128 stands for zero in the data rows.
A hidden rule labels the rows of this table. It goes by one to three of the table's principal directions, not those with the most spread.
[128 131 130 142 140 111 129 146 127 135 147 142 110 140 140 134 115 164
 129 139 121 107 146 125 162 116 122 170 101 145 124 119 140 132 124 107
 147 145 113 113 115 107 168 111 100 121 110 164 133 162] Zv
[166  98 180 112 124 124 126 145 140 124 139 178 117 133 139 111 171 106
 131 144 120 137 139 113 133 158 133 144 143  82 139 120 129 119 138 152
 163 140 127 136 159 125 122 131 154 119 118 114  93 146] Wd
[123 124 139  94 147 128 160 113 118 124 141 140 149 116 117 150 107 181
 166 123 142 153 155 142  91 141 125  94 108 176 137 140  66 124 154 144
 106 175 155 123 119 142 143  99 175  82  98 142  96 104] Wd
[ 90 142 103 121 123 120 129  73 104 123  92  80 133 106  93 136 128 104
 122 110 163 123 126 106  85 146 129  69 135  94 145 144  92 130 114 164
  81  91 154 125 116 134 107 145 200 156 141 110 117  68] Zv
[132 141  96 112 108 130 143 112 101 109 138 181 167 118  96 140 118  94
 180 190 114 177 116 167  82 135 178  90 154 145 157 161 103 149 165 180
  88 151 143 149 154 163 109  64 158 129 117  91  98 129] Zv
[ 90  71 153 136 136  51 113 101 139 180 141  54  89 106 172 189 164 113
  58  48 148 112 144  87 150 159  99 140 124  46 137 115 134 138  92 166
 147  88 111 116 107 103 117 177 167 176 190 125 118  89] Zv
[ 99 137  87 194 117 171 140 107  99 131 114  36  63 154  77  75  94 158
 100  91 106  96  80  65 132  93  55 111 138 170  93 116 154 130 110  80
 121 121 180  85  90 110 143 154  77 135 186 133 186  71] ES
[148 209  75 206  98 188 125 155 103  85 142 125  84 182  36  19  53 178
 142 202  94  87  83  80 146  74  86 160 108 215  91 105 173 156 128  53
 134 140 152  80  82  85 197 108  13 129 135 150 202 139] ES
[107 121  98 138 102 152 168  88  92 120 132  95 147 106  66 120 121 105
 158 143 107 165  78 122  78 130 126  85 132 138 137 147  97 122 162 146
  72 125 173 124 120 158 114  94 126 143 169  94 148  84] Zv
[153 113 148 113 115 132 133 139 148 116 133 177 114 132 131 105 142  96
 125 151 131 119 149 128 148 170 145 154 132  75 141 111 149 155 134 155
 163 133  98 124 161 113 110 139 143 126 126 126  98 151] Zv
[153 116 166 142 134 107  81 159 158 147 114 116 134 129 181 151 155 129
  95  95 135 110 135 129 164 116 124 163 118 107 102 113 159  88  95  82
 160  88  92 144 101 110 144 184  90 148 115 132 157 156] ES
[182 173 139 104 119 148 103 158 138  94 125 235 180 138 117  93 135 108
 169 206 129 142 138 168 111 118 183 125 132 134 143 130 131 125 146 122
 133 134 113 157 159 140 136  98 126 114  64 111 105 177] ES
[ 84 129  91  87 130 127 155  86 125 107 134  79 125 109  92 147 101 116
 131 140 156 129 133 114 107 174 135 112 138  83 139 141  79 168 147 204
  74 117 115 123 125 118  87 115 200 149 171 110  95 106] Wd
[134 123 151 181 126 163 150 128 109 127 143  96  78 149  80  76 123 184
 131 126 100 108 104  63 143 107  68 153 106 155  95 110 131 102 129  76
 146 143 176  89  94  92 181 129  84 113 140 159 168 119] Zv
[103 151  86 139 139 121 114 142 137 145 112  57 114 138 163 145  83 166
 106  92 131 103 135 138 135 101 104 129 115 178 123 123 138 124 103 103
 116 113 116 117 101 130 133 148 106 126 125 127 159 107] Zv
[ 96 181  52 110 125 119 144 114 127  95 148 102 123 130  94 134  56 124
 137 176 152 115 113 127 131 138 147 141 139 150 132 154 105 193 133 172
  74 120  93 115 102 121 126  96 137 157 166 114 130 133] Zv
[148 122 135 113 117 132 106 133 142 116 109 141 145 123 137 120 153  79
 117 134 142 122 117 130 132 142 146 125 143  74 130 122 141 119 125 130
 124  90 104 149 136 136 108 158 132 157 138  96 124 136] ES
[101 173  72 136 116 112  92 119 149 115 109  34 111 129 124 130  91 100
  81 124 162  87 105  94 140 132 125 141 147  90 118 133 138 153  88 145
  91  42  83 122  82 103 112 178 131 200 182  85 163 111] Zv
[141 124 111 123 143 183 161 158 148 110 146 166 115 155 126  89  96 172
 140 137 110 101 133 145 182 111 121 175 115 166 100 105 161 146 154  68
 155 172  98 107 140 119 142 113  53  79 125 168 138 195] Zv
[111  70 151  96 149  77 123 112 153 163 136 172 121 109 194 180 183  72
  83  75 153 123 157 153 172 155 157 140 154  43 146 125 158 165 111 163
 169 126  84 145 176 133  85 147 166 142 158 145  74 150] Zv
[150  98 175 195 116 156 165 176 116 134 197 146  67 166 105  72 146 174
 141 168  39 142 105  77 171 105  79 211 113 163 108 106 170 122 161  99
 195 195 168  94 148  97 171  79  34  93 142 173 163 179] ES
[ 98 158  95 147 132 106 139 122 114 129 152  93 111 132 103 135  83 169
 126 141 128 110 129 110 137 116 112 152  96 166 126 130 119 151 124 126
 110 135 125  99  90 106 164 100 105 139 139 156 153 129] Zv
[116 103 141 136 127 110 125  96 118 150 118 110 107 118 133 141 152 102
 105  83 140 138 117 111 112 136 112  89 158 110 130 136 124 134 107 148
 135 122 159 129 130 134 109 153 168 139 160 116 113  70] Zv
[104  95 147 127 157  76 113 117 151 164 121  31  84 123 184 173 134 161
  61  22 168  87 139  76 158 136  76 136 128 106 112 124 117 109  77 114
 137  88 112 108  71 111 145 204 152 148 170 125 139  87] Wd
[127 132 138  81 139 143 145 133 141 106 136 211 150 124 129 134 128 113
 157 171 138 146 177 180 135 163 173 140 128 115 138 130 124 174 153 176
 148 182 100 145 191 121  86  95 166  90  90 176  71 176] Zv
[182 105 200 126 120 125 129 150 133 117 149 175 143 126 136 113 161 142
 155 148 134 146 125  99 119 137 121 127 112 115 134 121 101  94 144 111
 145 130 154 138 114 136 180 141 137 117 105 112 114 121] ES
[172 134 159 149 107 107 118 150 117 127 160 188 143 131 118 116 137 124
 152 172 110 157 111 128 115 118 135 133 117 155 136 129 130 124 138 120
 145 144 146 134 116 134 173 103  97 133 113 116 135 128] ES
[114  79 132 104 130 124 137 117 123 127 110 139 112 128 139 132 170  88
 106 103 131 115 151 116 147 165 132 123 148  52 147 118 149 139 139 162
 142 133 111 132 173 138  84 143 159 132 144 130  89 147] Zv
[146 112 130  30 148 116  92 135 175 121  77 247 193 111 206 169 179  32
 117 118 174 130 197 234 142 172 229 107 174  38 163 132 159 154 126 177
 153 122  36 190 230 165  26 148 199 116  74 117  36 199] ES
[155 190  90 146 112 174 112 146 126  95 121 187 126 159  78  59  94 123
 146 197 110 112 121 146 131 106 148 138 137 160 118 117 167 158 131 105
 141 141 120 120 147 108 130 101  85 118 101 133 138 163] Wd
[140 118 132 114 140  86 113 156 144 150 145 181 133 134 183 162 141 123
 121 131 114 131 163 168 153 127 162 159 135 128 150 131 156 139 124 143
 163 149  87 137 161 135 123 102 124 116  98 132 101 182] Wd
[116 166  88 105 110 129  95 103 134 108  85 117 163 108 121 132 133  38
 117 150 164 129 102 150 103 139 174  91 165  71 142 148 126 143 109 168
  81  59 103 163 141 147  72 151 170 187 148  77 124 107] ES
[149 121 170 102 120 141 131 116 144 125 110  81 138 108 116 115 153 107
 123 100 135 155 105 105  75 159 107  97 145 115 125 139  81  81 125 152
 112 103 153 134 119 140  94 163 174 126 141  77 136  70] Wd
[ 66  89  60 141 138  82 131 101 124 177 126  84  90 124 169 190 105 120
  79  64 124  97 153 155 171 131 131 138 134 104 138 118 178 180 107 145
 136 125  85 108 134 121  98 130 121 151 175 142 117 131] Zv
[116 136 113 166 120 184 159 128 116 129 137  72  79 149  77  67 108 150
 120 120  77 131  84  97 120 107  71 137 138 184  99 120 144 125 136 106
 137 159 174  93 132 115 111 113  74 103 168 138 177 101] Wd
[185  90 200  92 129 107  81 146 166 138  96 201 143 119 188 137 204  54
  96  95 153 133 148 152 142 163 156 125 164  54 127 119 157 105  99 134
 186 107  91 167 166 135  87 192 158 134 108 109  91 142] Wd
[150 101 157 112 124 110  95 131 137 159 106 166 157 112 168 153 173  82
 118 106 120 155 143 180 105 137 152 100 138  98 143 118 145 105 119 141
 151 123 125 161 167 147  87 139 150 129 103 107 104 114] ES
[126 114 146  82 140 145 136 124 137 138 123 186 194  95 150 152 156  98
 159 146 128 164 146 210 106 132 174 112 100 102 146 119 111 115 158 139
 117 143 123 169 185 154  87  94 151 108  90 147  96 143] ES
[145 112 177 130 121  97 127 151 145 143 173  87 138 109 140 157 133 149
 135 146 108 159 115 115 116 144 110 173  89 126 123 123  91  94 139 147
 122 116 126 133  91 110 152 119 118 146 138 113 153 120] Wd
[136 180  79 131 125  91  73 154 152 124 120 136 107 151 144 127  96  96
  82 145 139  87 134 145 168 122 149 172 151 131 118 126 184 171  85 133
 147 100  51 125 117  99 115 140  90 170 138 120 145 171] Wd
[125 110 166 140 122  78  93 120 138 140 123  58 117 111 146 160 163 105
  84  93 157 117 111  69 136 147 106 140 130  62 117 131 115 101  92 141
 121  58 118 136  76 108 141 191 148 193 169 102 150 100] ES
[131 237  31 142 106 182 126 128 110  68 111 153 163 146  45  80  32 139
 181 225 132 116 102 163 109  93 170 120 125 215 112 150 128 163 139 100
  70 123 111 120  96 123 150  81  77 134  99 123 168 157] Zv
[144 161 132 126 114 173 165 125  99  75 145 155 160 127  52  92  97 174
 211 223 126 144 122 108  92 133 140 124  87 154 133 137  64 111 180 128
  78 145 165 123 104 124 184  76 143 111  84 132 126 140] ES
[ 75 178  72 169 135 152 127 112 102 109 129  90 104 144  76 102  88 151
 118 157 135  86 109 100 163  86 111 149 109 140  99 121 150 166 118  97
 103 118 134 110 104  90 151 112  82 157 154 187 167 146] ES
[107  94 149  89 157  72 130 140 148 154 154 149 154 111 199 204 144 139
 115  94 146 140 177 167 153 141 149 147 108 117 145 130 123 147 132 152
 145 153  87 146 146 140 118 121 144 114 116 164  95 162] ES
[116  47 202 131 123  91 139  98 118 177 130  51 127  89 162 176 191 129
 113  51 128 169 126  88  76 157  84  77 114  76 152 123  77  70 128 161
 122 105 195 136 117 151 122 169 202 136 153  92 114  27] ES
[147 103 155 193 118  69  65 160 145 184 105  21  67 145 202 145 160 125
  45  38 110  94 100  66 157 102  66 155 147 120 113 117 179  64  53  83
 169  54 124 115  70 119 156 218  83 179 161  76 193  88] Zv
[109  89 166 100 129 100 157  80 119 147 139 125 141  87 123 177 155 113
 145 110 144 174 148 133  80 178 140  89 131  92 151 150  67 132 139 203
 115 142 160 135 142 133 101 116 228 122 133 123  79  75] Wd
[139 163 127 107 102 116 127 110 129  92 145 173 174 103  85 141 111  82
 162 197 158 168 120 149  94 164 181 114 137 115 135 156  95 174 142 189
  99 120 112 149 120 123 115 109 164 157 134 113 111 123] Zv
[ 72  71 120 113 140 111 144  69 104 149  89  65  95 113 145 169 158 112
 100  47 157 119 154  94 110 163 110  61 164  63 153 139 106 133 115 183
 110 117 160 125 148 146  82 167 235 132 157 114  75  64] ES
[134 136 152 119 131 119 128 147 138 119 141 103 148 118 137 142 123 149
 140 143 137 133 125 119 127 131 119 152  92 136 122 128  98 103 134 121
 111 115 121 136  97 125 155 133 117 136 118 135 150 132] ES
[143  84 183  84 169  48  92 150 153 182 138 229 150 118 231 197 195 114
 100  87 139 130 204 194 162 134 169 147 118  87 161 115 155 126 109 141
 196 159  81 158 187 138 117 117 160 106  69 166  59 183] Zv
[127 148 106 132 117 143 130 120 124 120 116  99 139 123 104 114 108 124
 131 128 129 130 104 128 106 122 122 111 125 150 122 132 119 119 128 116
 102 111 135 123 107 137 126 133 113 137 139 108 156 103] Zv
[132 118 127 191 150 119 122 172 121 173 148 100  81 163 172 126 104 219
 107  80  84  95 123 121 180  55  65 174  90 227  97 101 176  95 106  23
 173 162 143  95  87 117 204 125  17  96 115 176 187 143] ES
[116 185  53 121  99 192 159  92 104  62 108 148 155 128  35  84  72  95
 178 201 145 135  95 137  98 137 169  89 156 147 124 158 111 178 158 148
  65 125 131 126 127 139 106 101 134 137 143 110 131 128] ES
Here are more rows. What is the label of each one?
[133  96 131 155 144 129 129 159 145 152 143 151  63 165 166 110 139 144
  85  91  94  92 144 120 204 112 104 189 148 133 109 104 206 149 112  91
 206 165  99 102 157 104 127 135  65 101 143 168 131 186] -> Wd
[157 121 183 151 107 120 131 132 137 133 131  71 128 111 118 133 136 137
 130 109 123 157  95  89  98 146  97 134 119 153 105 144  92  75 114 122
 127 104 153 120  69 120 153 166 119 138 139 101 177  81] -> Wd
[175 128 188  84 116 141 125 113 137 103 118 200 165 108  97 111 166  83
 157 157 148 174 136 141  74 177 160  88 153  98 135 143  86 119 142 177
 135 140 144 153 157 132  93 131 201 112 100 104  82 108] -> Wd
[111 160  93 151 114 154 149 117 104 113 129  48 119 133  81 102  73 174
 146 132 123 131  95  93  86 111  83  96 111 195 122 133  91 120 137 116
  79 124 177 103  79 135 154 124 117 125 147 107 169  61] -> Zv
[130 135 122 159 128 167 149 132 114 126 135 148 116 142  97  98 110 153
 141 132  99 132 111 138 142 100 110 139 121 192  96 123 153 133 136  81
 149 173 149 111 128 118 141 107  62  96 126 175 160 142] -> Zv
[102 101 140 118 163  44  72 134 158 189 121 114 119 118 234 208 172  99
  52  48 151 108 160 156 176 114 140 148 146  79 133 125 170 134  70 136
 167  96  76 152 143 124 101 166 143 161 140 142 110 145] -> ES
[118 106 145 115 120 118 143 106 123 124 126  63 140 101 121 150 135 123
 133 110 149 144 106  94  96 155 109 104 119 102 133 139  74 101 135 151
  83  94 148 133  90 143 131 154 167 153 158  93 135  74] -> ES
[ 93 173  54  62 158 119 116 119 151  94 105 153 160 130 148 180  72 136
 139 151 186  97 195 185 151 149 202 130 149 117 136 154 115 189 126 173
  92 125  40 145 141 121  93 116 190 123  90 141  72 200] -> Zv
[118 202  44 179 120 136 125 140 116 132 149 152 132 150 106 112  41 165
 143 167 107 116 107 179 144  58 142 143 106 246 113 129 172 180 117  67
 124 151 118 103  99 121 174  77  27 122 121 157 180 143] -> ES
[148  92 193  56 126 139 162 126 143 109 152 203 180  99 111 139 175 108
 178 178 118 188 183 163  83 205 177 128 114  63 165 127  77 126 192 220
 136 175 122 153 204 132  70  81 214  84  80 131  52 165] -> Wd
[116 124  78 128 138 129  99 119 134 139  97 204 118 141 157 124 140  66
  91 114 143  84 143 180 189 110 171 130 160  76 127 108 216 185 103 105
 164 121  75 141 182 126  90 140 104 146 138 155  98 176] -> ES
[107 127 104 122 137 131 158 111 123 142 147 121 123 121 120 142  92 157
 143 123 121 140 133 155 115 127 124 120 115 169 130 130 109 152 140 139
 118 162 139 112 128 128 125  94 136 104 135 142 120 106] -> Wd
[ 70 144  81 155 157  61 137 133 127 156 178  89  84 141 154 195  67 201
 105 115 125 100 165 128 189 109 122 198 106 185 116 143 143 187 106 138
 141 162  83  90  88  84 169  87  96 130 142 195 140 178] -> Wd
[161 119 167 147 126 126 134 158 134 150 162 126  94 146 124 101 132 161
 122 119  77 152 118 115 116 123  85 152 128 187 117 118 134 107 130 122
 173 175 156 105 129 116 137 108  91  92 128 127 148 115] -> Wd
[120 159 115 118 143 113 104 154 144 116 138 134 138 138 147 133 111 148
 119 156 146  97 153 133 162 115 140 167  98 115 130 113 139 146 123 118
 127 114  86 134 122 108 148 124 111 142 109 155 129 175] -> ES
[138 149 138 113 115 142 136 133 139 101 126  66 137 121 107 113 113 135
 141 144 138 139 105  91  92 148 110 124 124 132 128 141  77 100 136 148
  88  97 139 127  95 132 130 146 151 139 138  84 150  95] -> Zv
[133 165 111 152 129 156 127 156 129 131 131 110 133 142 119 106  98 170
 144 151  90 127 121 148 125  90 119 155 100 193 115 120 138 101 132  87
 127 138 134 117 121 120 145  99  71 106  95 142 173 149] -> Zv
[179 139 161  77 125 163 117 140 149  89  98 218 154 133 129  85 164  79
 152 168 150 134 147 144 111 160 171 107 164  79 148 132 119 121 139 153
 143 127 118 157 187 145  93 140 188 105  80  99  72 152] -> Zv
[134 152 105 196 123  76  68 171 157 160 116   0  50 165 176 124  99 161
  34  55 120  55 103  54 185  93  60 193 134 158  95 115 191  99  46  64
 160  52  84  85  36  90 176 213  39 181 172  94 223 121] -> Wd
[ 91 118 105 152 123 123 132 112 114 139 126  36 114 123 122 144 116 152
 116 107 122 115 118  91 121 121 101 123 111 110 132 124 116 111 127 129
  93  91 144 115  95 124 139 140 133 155 156 109 152 100] -> ES
[180 125 189 141 110 163 125 146 135 110 135 139 114 137  86  67 156 121
 132 149 105 142  96  88 115 140  96 145 131 126 100 114 125  92 135 111
 155 132 155 123 120 107 135 145 101 122 134 119 153 119] -> Wd
[159 200  71 197 110 207 114 168 117  87 112  74  82 190  65  17  63 186
 128 160  90  74  63  66 147  56  69 153 136 222  78 113 169  99 118  19
 117 107 149  88  67 109 189 141   5 126 138 105 223 140] -> Wd
[119 108 121  89 160 156 149 115 128 139 117 221 168 122 158 141 137 137
 152 105 141 138 166 208 132 108 164  85 125 146 140 119 136 149 150 101
 143 185 133 148 192 163 105 101 144  65  85 174  73 147] -> ES
[ 92 142  75  73 124 166 160  94 112  83  99 130 156 114  85 124 109  90
 164 170 149 134 142 150  96 169 167  89 142  88 155 145  91 157 167 196
  65 131 119 142 171 150  65  99 200 127 124 115  83 132] -> ES
[108  50 168 112 156  92 124 131 135 187 107 128 132 112 224 189 189 129
  98  37 126 128 180 162 146 130 122 113 111  89 154 107 148  93 117 119
 168 140 128 145 174 158 104 156 155 100  99 155  93 124] -> ES
[142 225  36 180 113 177 130 173 121 106 148 158 133 169  73  63  22 187
 162 211  76 102 106 179 150  55 136 181  83 255 101 111 184 157 140  41
 126 162 102  91 102 107 180  56   0 105  93 162 208 191] -> Zv
[107 160 106 135 152 123 141 121 118 138 144  97 119 134 115 142  70 214
 143 117 131 122 145 134 115 102 103 123  97 219 113 134  93 132 122 108
 113 163 148 101  87 111 168  99 127  94 105 162 139 107] -> Wd
